Y: rows in a few groups, each row roughly a mix of its group's directions:
Y (135 x 10):
[[-53 -17   8  -3   6  38 -16  27  -8   6]
 [-28  -7  -2  13  -5 -49  -3  10 -44 -15]
 [ 13  25  -1  -3  10  46  21 -31  26 -25]
 [ 17   1  25  19  -9  27  13  -8  57 -15]
 [-18  25  -3  39   5  16   7 -52   9  11]
 [ 24   9   6 -22  -2 -40  21  39 -10 -30]
 [ 27   2  13 -44  -1 -30 -11  25 -30 -19]
 [ 25  12 -25   7  -7  33  17  -1  31  44]
 [-48  13 -26  26  -5   9   4 -11 -15  38]
 [  6 -21 -18  15  19 -13  30 -11  35  44]
 [ 19 -13   0  34  19  25  15 -30  44  -6]
 [  3  10 -41 -38 -17  -9  -8  17  12  41]
 [  1 -32  37  12  -6  -7 -13  39  35 -13]
 [-14  10  23  31  22   1   4 -51  -2 -28]
 [-14  31 -30 -15 -29   8  -4 -18   4  47]
 [ 15   4   1  37  11  23  -8 -41  29  30]
 [-11  35  -9  17  -5  49 -10 -29  -6  25]
 [-52 -20   1 -29 -10 -19   4  14 -25 -22]
 [-26 -10   0   0  19  56  19   2  13 -30]
 [ 30   7  -3  33  -5 -27  20  -1  45  22]
 [-13  27 -29  33 -17 -10  -2 -31  -4  39]
 [-31 -36  10  -7  11  -6   4  43  33 -15]
 [ -8  36 -29 -18 -26  10 -10 -23  -4  42]
 [-27 -20   4 -12 -38 -10 -12  21  23  42]
 [-53 -27  10 -12   9  39 -14  12   7   1]
 [-18 -25   9  -6  21   4 -19  14 -30 -52]
 [-24   5  -8  33   4  42  11 -22  22  33]
 [  7  23 -23 -32  27  14 -17 -29 -32  22]
 [-21 -24  28 -36 -36   0 -19  -6 -23 -20]
 [ 23  45   9   6   7  21  14 -42  24   6]
 [-41   9   4 -17 -17  -6 -16  -2 -51 -22]
 [ 32  10 -15  -6 -24 -38  12  20  -1  43]
 [-42  -8 -21 -34  -7  41 -12 -11  -9  15]
 [ -8  16 -17 -15 -31 -36 -19 -22 -12  40]
 [ 47  -5 -10  20   8   3  20 -17  46  11]
 [ 25 -34  29   9   5 -40 -24  19   0 -21]
 [ 21  11  -9  22  -5  33   3 -34  16  46]
 [ 16  15 -11  10 -28 -41  -1  -2   1  51]
 [ 61  18   0  -2  14   0  23 -28  11   0]
 [ 17  25  24  14  11  36  -5 -43  25   8]
 [ 12 -11  41 -22 -11 -31 -13  25 -21 -32]
 [  8 -13  21 -23   3 -31 -18  38 -21 -37]
 [  3 -56  30   2  12  19  -9   9  16 -28]
 [ -4   8   3 -13  -6 -31 -20  17 -61 -10]
 [-17   3  51 -13   0  19 -13 -31  27  22]
 [ -9 -25  39 -17   1 -10 -10  22 -39 -32]
 [  9 -22  19   3   7 -19  15  63  -5 -11]
 [-23 -45  42 -11   5  13  -3  -3  20  26]
 [-18  16 -42 -18  -9  32  20   9 -13  36]
 [  0   0 -38  -9  11  33  13  -7  18  50]
 [-23   9   6 -32  -5 -41 -16  22 -33 -24]
 [-21 -10 -11  16   2  54  18   6  25  30]
 [  4 -14  38 -20   5 -24 -15  37 -14 -36]
 [ 34  23 -37  17  -2  -4  21 -19  15  37]
 [ -7 -38  24  33  27  13  12   2  15 -36]
 [-50  -9   1  -7 -12  -9 -19  22 -43 -15]
 [ 22  52 -20  13  -4 -25  19 -13 -22  19]
 [-18 -12   3 -19  -5 -57   2  35 -18   1]
 [-61 -21  -9 -16  -9   9 -19 -25  -3   5]
 [ 19   6 -14   8  -1  22  16 -23  49  38]
 [-26 -17  23 -11   2 -31 -14  25 -39 -28]
 [  0  42 -19  19 -16  32  10 -29   6  33]
 [ -6 -21  25  11  12  45 -37 -15 -21 -19]
 [-46 -19  -2   8  -4  26  -2  37  11  30]
 [-16 -42  22  -7  27 -14 -17  30 -29 -16]
 [-10   3 -63  13   6 -23  -1  -5 -18  24]
 [ 11  22   2   3  13  37  22 -40  38   6]
 [ 51  -4  13  15  15   4  17 -13  45   1]
 [-16   6 -27   1 -10  50 -26 -27 -25   3]
 [ -7  28 -46  -4  -5  23   7 -38   1  27]
 [-22 -30  36 -36 -23  -3 -21  24   6 -11]
 [ -5  18  -7 -22 -28 -49 -17  -5 -30  22]
 [  4  13 -60   6   1 -27  18   0 -16  24]
 [-38 -18  24 -30  -1 -21 -23  19 -23 -25]
 [ -3  11  15 -59 -22 -20 -16  19 -20  -2]
 [ 39  17  -8  16  17  49   6  -9  26  11]
 [-28 -18  39 -29   3   2 -14  15 -15 -40]
 [ 18  11  -8  22  -8  55  -2 -30  22  16]
 [-32 -43  10  -8   5   1 -22  34 -22 -24]
 [ 50  34  -7  24   8 -23  23 -14  12   9]
 [ 24  23  -6 -55   4 -15  -6  27  14  19]
 [  3  10 -21 -63  -8 -10 -15  20 -18  10]
 [-44 -13  41 -24   5  13 -29 -16   7  -5]
 [  7  16  -3   0 -30 -54  -9  35   7  16]
 [ 49   0   3  31  20  25  13  -1  34   4]
 [  9   2 -26  38  -8  18   3 -19  17  50]
 [ 35  16 -36  36   3   8  15 -16  16  28]
 [ 11 -41  15  22  37  13   8   8  23 -31]
 [-18 -29  15  29   9 -26  16 -10  39 -29]
 [-10  -9  21 -15   5 -17 -17  18 -44 -45]
 [-16 -24 -13   1  -3 -27  17   9  39  45]
 [ 39 -19  15 -37   3 -16  -2  28  -3 -34]
 [-22  -5 -60  10   9   8  -4 -23  -5  29]
 [ 24  18 -12  -1   9  38  -8 -32  29  35]
 [  0  21   6  55  -2  22   1 -31   9  26]
 [  3  33 -16 -38  -5  45  16  -5  22   8]
 [-29 -15  44 -29   2  -4 -22  10 -23 -30]
 [-19 -47  10 -25   4 -26 -20  37  -5  -5]
 [-21 -26  42   2  17  -8  -1  16  -4 -48]
 [-29 -27  10 -30  -4 -40 -14  29 -15 -17]
 [  9  17 -52  18 -19 -13  10 -20 -16  32]
 [ 46   8   3  23   8   4  37  -5  35  16]
 [-22 -19  49 -22   3 -16 -19  18 -12 -29]
 [-43   0 -34 -22 -19  -6 -19  23 -25  18]
 [ 16  25 -27   7   0  23  -6 -33  13  47]
 [  4   1  10 -34  -2 -29 -14  35 -45 -15]
 [ -4  19 -18   9 -19 -56 -10  -9 -36   5]
 [-14  19  -5  34 -15  -3  57   6  22   1]
 [-18  18  -8  -2 -49 -18 -39  22  -3  19]
 [  3  43 -34  19   4 -11  19 -14 -34  23]
 [ -1  -5 -26  -5   1  42  10 -29  31  36]
 [ -9 -16  30 -17  12 -31  -3  30 -20 -42]
 [ -6   7  24  -4  -2 -38  -8  38 -41 -22]
 [ -6  12   2 -30 -10 -50 -19  19 -31 -20]
 [  8   8  10 -28  23  37 -27   5 -34 -31]
 [-46   6 -16   9 -20  19  -9 -24  16  40]
 [ 51  13  -9  19  -5 -27  14 -24  27  15]
 [  5  21 -48  -4 -14 -34  -9  -1 -38  -2]
 [ -4  14 -14  45  -5   7  -3 -39  14  38]
 [  3  20 -47   5  -3 -47  18   7  -4  23]
 [-63 -20   9   0 -11  28 -13   2 -10   5]
 [ 11 -22 -12 -34   1 -19  -4  39 -43   9]
 [ -7  -1  25 -19  -9 -42 -11  36 -28 -26]
 [ 23   4  43  21   0 -13   1   2  50  14]
 [-47 -22  10   3  10  37  -1  32  13  17]
 [-49  -9  13 -37  -6 -31 -17  11 -18  -4]
 [-31 -30  36   8   9 -12   0  29  -3 -38]
 [ 22 -29  35  -7  29   7   5  -2   1 -47]
 [ 30  40 -21  21  21   5  -1 -32 -27  -8]
 [ 18 -12 -21  27   8  17  25  -9  49  25]
 [ 18  -4 -22 -17  -9  47  14  20  28  31]
 [ 19 -12  10 -35   3 -35 -14  29 -35 -20]
 [ 13 -13   5  26  -3  44  15  -5  48  15]
 [  2   2  17 -17  15  -5  -2  14 -41 -55]
 [ 18  15 -23  -4   5  56   3 -17  21  26]]

one row of each group, then the others: which group is each in?
[ 23  -4  39   8  17 -53   8  21  -2  -2] : Q
[-45  -6 -39  -8 -10  27 -10   1   8  34] : S
[  4   8  11  18  15 -41 -13 -41 -31 -21] : E
[-27 -21 -12 -48 -19 -36  -9  13 -16   4] : P

[-16  10  15 -33 -21 -16  -7  31 -25 -42] : Q
[-25 -10 -23 -14  -6 -31 -18  25 -47 -12] : Q
[-11   1   0  37 -20 -32  -8 -22  23  42] : P
[-34  -7  -9  40  -8 -40 -10  -1 -28  17] : E
[ 17  35 -18 -17 -30  26  21  -5  39  10] : E
[ 11   5 -45   9 -11  10  33  -5  36  29] : Q
[  4  15  52   9   4 -20  -1   0 -17 -45] : S
[  3 -21  29 -33  43  24 -12   4  -7 -27] : E
[ -1  12 -22  29   0  23  -5 -31  13  51] : E
[ 25   4  -7   1  19  35  15 -30  45  16] : S
[  0 -28   8   6  13  33  -2  56   6  21] : P
[ 28   5  60   0  -7 -20   5  22  12 -13] : Q
